Y: [  3  29  -2 -10   5  -6  -4  -1 -23  -5  -5  -7   8   2   9   2   9   0
  10 -23   6   8   0 -11   4  -1   1  -4   9 -11   0  -3  14 -16   8   1
  -3  -9  -1   8  11]
P: [  2  -8  10 -16   4 -12   8  -6 -18  -4   2  -7  25  13  -3  -3  -8  -5
  10  15   7  10  -8 -13  10  -9 -10   2   1  -3   3  -2   6   5  -8   7
   4 -10  -9   0   3]
T: [  3  14   6   3   0  -7  17  -6  -8  -2   1  -1   3 -16   0   6   0  -2
  -9   5   4  -2  -6  -3  -4   0  -1  -2 -12  -1  -1   3  -9  -9 -21   6
   1   6   3  -4  -3]
Q: [  3  14   6   3   0  -7  17  -6  -8  -2   1  -1   3 -16   0   6   0  -2
  -9   5   4  -2  -6  -3  -4   0  -1   5  -7  -1  -1  -2 -13 -10  52   1
   6  -7   1  -5  12]
L: [ -3  27  11  27  -6   3 -26  -2 -14   0  -1  -5 -24  -2  10   1  11 -17
   3  13  -2   3   5   5 -12   0  -3  -3  15   6   1  -3  10  -9  45   0
  -1 -13   5   0  -7]
V: [ -3   3   1   7   5  -5   4  -5  -3   1   1   0  -4 -13  21   2  25  -8
   4  14  -1   8   9  -6   2  -3   0   1 -16 -10  -1  -2   1  -2  15   0
   1  15   7   4  -7]
D: [ -3  26  -2  -7  -4  10 -15   0 -17   2   2   5  14   6 -17   7   4  -8
  -4  -8  -4  -1   3 -10 -10   7  -1  -2   2  -6   0  -4  12   6  45   6
  -5   7  11   5  28]
H: [  3  14   6   3   0  -7  17  -6  -8  -2   1  -1   3 -16   0   6   0  -2
  -9   5   4  -2  -6  -3  -4   0  -1  -2 -12  -1  -1   3  -9  -9 -21   6
   1   6   0   2  -3]
has: [ 4 14]
yes
which: [  3  29  -2 -10   5  -6  -4  -1 -23  -5  -5  -7   8   2   9   2   9   0
  10 -23   6   8   0 -11   4  -1   1  -4   9 -11   0  -3  14 -16   8   1
  -3  -9  -1   8  11]
Y
has: [ -7  10 -16]
no
which: [ -3   3   1   7   5  -5   4  -5  -3   1   1   0  -4 -13  21   2  25  -8
   4  14  -1   8   9  -6   2  -3   0   1 -16 -10  -1  -2   1  -2  15   0
   1  15   7   4  -7]
V
has: [  0  -4 -14  21   2]
no
has: [-7  8]
yes

Ligi: [-11 -26  -4  -2   2  -7   9   7   9  -5  14  13   7   4]
kab: [ 35  12  -8   0 -22 -35   2 -34 -33 -45 -40 -40 -34  -6]
Gulol: [ 22 -20   0  -9 -19  13 -12 -18 -25 -32 -30 -33 -36 -26]
Sosod: [-26  -3 -17  -8  11  10  15  22  19  32  18  38  12  14]
gek: [ 27  25  22  12  15  20   3 -19 -13 -37 -37 -38 -22 -10]
Fugus: [ 13   1  -6 -11 -13  -7 -23   4 -23 -12  -5   5   4   1]
Vekez: [-1 -5 16 -4 -4  0 -7 -1  3  4  0  3  5  4]
sepes: [ 32  38   8  10   6   0  -3  -2 -19  -7  -5 -32  -4  -3]
fut: [  8  -4  -7  -8  -6  -3   2   1  -7  -8 -11 -12 -17  -7]
dimi: [ 22 -20   0  -9 -19 -10 -12 -18 -25 -32 -30 -33   6   4]
mam: [ 16  -3   6 -15  -5  -2 -17 -12 -16 -28 -15  -7  -1 -12]
gali: [  0 -10   5 -13  -7  -8   5  -6  -8 -23  -9 -16 -25  -5]
has: [25 22 12 15]
yes
which: [ 16  -3   6 -15  -5  -2 -17 -12 -16 -28 -15  -7  -1 -12]
mam
which: [ 32  38   8  10   6   0  -3  -2 -19  -7  -5 -32  -4  -3]
sepes
which: [-26  -3 -17  -8  11  10  15  22  19  32  18  38  12  14]
Sosod
which: [ 13   1  -6 -11 -13  -7 -23   4 -23 -12  -5   5   4   1]
Fugus
which: [-1 -5 16 -4 -4  0 -7 -1  3  4  0  3  5  4]
Vekez

Sud: [ -4  22  17 -19   1  -6]
Foto: [-18   9  -1 -40   7   0]
sek: [-24  -2  15 -34   2 -13]
dos: [ -4  22  17 -19   1 -26]
zivot: [ 13  26  21 -11  -1 -26]
has: [ 17 -19   1]
yes
succ: [-34]
[2]
succ: [-2]
[15]
has: [ -4  22  17 -19   1]
yes

K: [-34 -32  19 -30 -42 -24 -37 -31]
C: [ 0  0 19 -1 -3 -1 -1  0]
B: [ 32  31 -15  27  40  25  33  28]
E: [  0  31 -15  27  40  25  33   5]
has: [-15  27  40  25]
yes
succ: [-24]
[-37]
succ: [-30]
[-42]

nera: [-13  -2  30 -18   6  34]
butif: [ 38  18   7  21 -20  -3]
bimil: [ 29 -10  31 -19  -6   0]
guz: [ 38 -21   7 -14 -20  -3]
Fizub: [ 13   5 -32  11 -11 -32]
succ: [-13]
[-2]
succ: [-6]
[0]
has: [ 38 -21   7]
yes

Bif: [-12  13 -14  -7]
dipag: [-13   7 -14  20]
Gel: [-13   7  15  20]
has: [  7 -13  20]
no
has: [-12  13 -14]
yes
has: [  8 -14]
no

zozi: [ -5 -24 -39   5 -21  -4 -24   7]
sov: [ 20 -40 -26 -14  22 -33 -13 -18]
bifu: [-35 -19 -16  20  21   5  31   9]
Lat: [ 16 -15  35  -8 -19  23   0 -30]
niled: [ 20 -26 -21 -18 -20 -36  17 -19]
succ: [21]
[5]
has: [35 -8]
yes
succ: [0]
[-30]
succ: [35]
[-8]
has: [-25 -14  22 -33 -13]
no
succ: [-5]
[-24]

Foloz: [ -4  -4 -40 -23 -25  -6 -16 -45]
tik: [ -2  -5  11  -7   7 -19  14 -20]
nelez: [ -2  -5  11   9   7 -19  14 -14]
succ: [-40]
[-23]
has: [ 9 11 -5]
no
succ: [9]
[7]
which: [ -2  -5  11   9   7 -19  14 -14]
nelez
has: [-3 -5 11  9  7]
no

pigi: [ 26 -39 -34 -38 -32 -40  15  27 -46 -42 -34  -3 -23 -11   5  33]
taz: [ 26 -39 -34 -38 -32 -40  15  27 -46 -42 -34  37  28  34  34  -6]
vizeg: [-13  -4  10 -10  -9   1  26   9  -2   2   1  -1   0  -1   1   1]
nared: [-13  -4  10 -10  -9   2  26   9  -2   2  11   4 -23 -11   5  33]
which: [-13  -4  10 -10  -9   1  26   9  -2   2   1  -1   0  -1   1   1]
vizeg
has: [-42 -34  37  28]
yes
has: [-34 -38 -31]
no
has: [  1  -9 -10  10]
no
has: [-39  15]
no

paru: [ 27  -3  19 -13  15  21   4 -10  12   6   3  27 -23  22  30]
Tofa: [ 20   3  25  13  11  19   6 -20   4  17  -6  26 -13  32  34]
sokes: [-18  27   8  29  -3  -5  15   9  -7  29  -4  -9  48  10  -6]
fipiz: [-12  15  -5  25  -1  -6   9  20   1   8   9 -11  34  -4 -13]
neri: [ 27  -3  19 -13  15  21   4 -10  12   6   3  27  -5  34  38]
has: [-5 25 -1 -6]
yes
has: [13 11 19  5]
no
has: [-9 49]
no
succ: [22]
[30]
succ: [-11]
[34]
has: [-1 -6  9 21  1]
no

vep: [ 18  16  21   8  -5 -29  36  -7  19]
Nobor: [  2   8   7  14   7 -24  44  -1  25]
zamak: [ 18  16  21   4  -5 -29  36  -7  19]
which: [  2   8   7  14   7 -24  44  -1  25]
Nobor
has: [19 -7]
no
has: [ -5 -29]
yes
has: [ 44 -24   7  14   7]
no
has: [ 7 14  7]
yes

tibi: [-19   5  -8   4  -4 -25  -5  23  27 -44  27  16   4   2 -16 -29 -29 -12
  -8  13 -17 -15   3 -25  25  -2  16]
mires: [ -3   7  -6  34   7  11 -19  -1 -27  34   1 -17  23 -22 -12   8   4 -40
 -39   5   7   9  17 -12 -24   5  14]
Pase: [-17 -19  -2 -15  -3  -7   5  33   6  -3   8  16 -11 -15 -23 -36  -7  43
  26  -1 -14 -20  -8  -8  18 -29  25]
sodip: [-19   5  -8   4  -4 -17  -5  23  27 -44  27  16   4   2 -16 -29 -29 -12
  -8  13 -17  -3   3 -25  22  -2  16]
zamo: [ 11  -3  24 -40  -1 -11  -7 -27 -17   0  -7  -2 -27  15  41  27  23  11
  19   0   3   6   1   5   1 -20 -36]
has: [-3  6 33  5]
no
has: [-3 16]
no
has: [ 6 33  5 -7 -3]
no

bigat: [  1  23  36   7 -27   4]
Dal: [  5  24  46  13 -28   2]
zasuk: [  3  24  43  11 -28   3]
giru: [ 13  16  44  17 -21  -1]
vab: [  1  24  40   9 -28   4]
raz: [ 13  13  38  16 -19  -1]
zon: [ 12  18  46  17 -23  -1]
fufo: [ 13  14  41  17 -20  -1]
mas: [  8  22  48  15 -27   1]
Nugi: [10 20 48 37 24  0]
has: [ 41  17 -20  -1]
yes
has: [23 36]
yes
succ: [36]
[7]
succ: [23]
[36]

Tezar: [ 15   4 -25 -21 -22]
ketub: [-20 -15 -22 -16 -35]
Vam: [ 22 -11  -8 -21 -37]
puf: [ 26  16   5 -23 -10]
lak: [-15   2  -9 -24 -26]
vug: [ 24  13  -7 -24 -35]
Raf: [ 29  15  16 -22 -10]
geret: [  3   2 -43 -16 -19]
dat: [ 27   4  -2 -25 -25]
bakom: [  6 -18 -27 -12 -34]
zar: [  8  35 -36 -21   9]
succ: [-2]
[-25]
has: [-20 -15 -22]
yes
succ: [-9]
[-24]
succ: [-36]
[-21]
succ: [-18]
[-27]
has: [-11  -8 -20]
no

Vuv: [-38 -40  21  35  27  19]
badi: [ 36 -12  39 -18  21  38]
zuliv: [-38 -40  21  35  27 -10]
succ: [-18]
[21]
succ: [36]
[-12]
has: [21 38]
yes

bazor: [ 50   5  50  16  -2 -22   8]
Potik: [ -3  28  -3   1  27  13 -31]
nekef: [ 11  37  11  21  -2 -27 -14]
sope: [-34  -4 -34  10  29  -8  -8]
leno: [ 14  12  14  21 -28 -10 -35]
Ven: [ -9  47  -9 -15  13  -8   2]
Libig: [-18 -19 -18  34 -27 -21 -15]
fon: [-41  16 -41  -3  15  15  24]
has: [-9 47 -9]
yes
succ: [37]
[11]
succ: [34]
[-27]
succ: [-28]
[-10]
has: [ 13 -31]
yes
has: [ 13 -15]
no
has: [ 11  21  -2 -26]
no

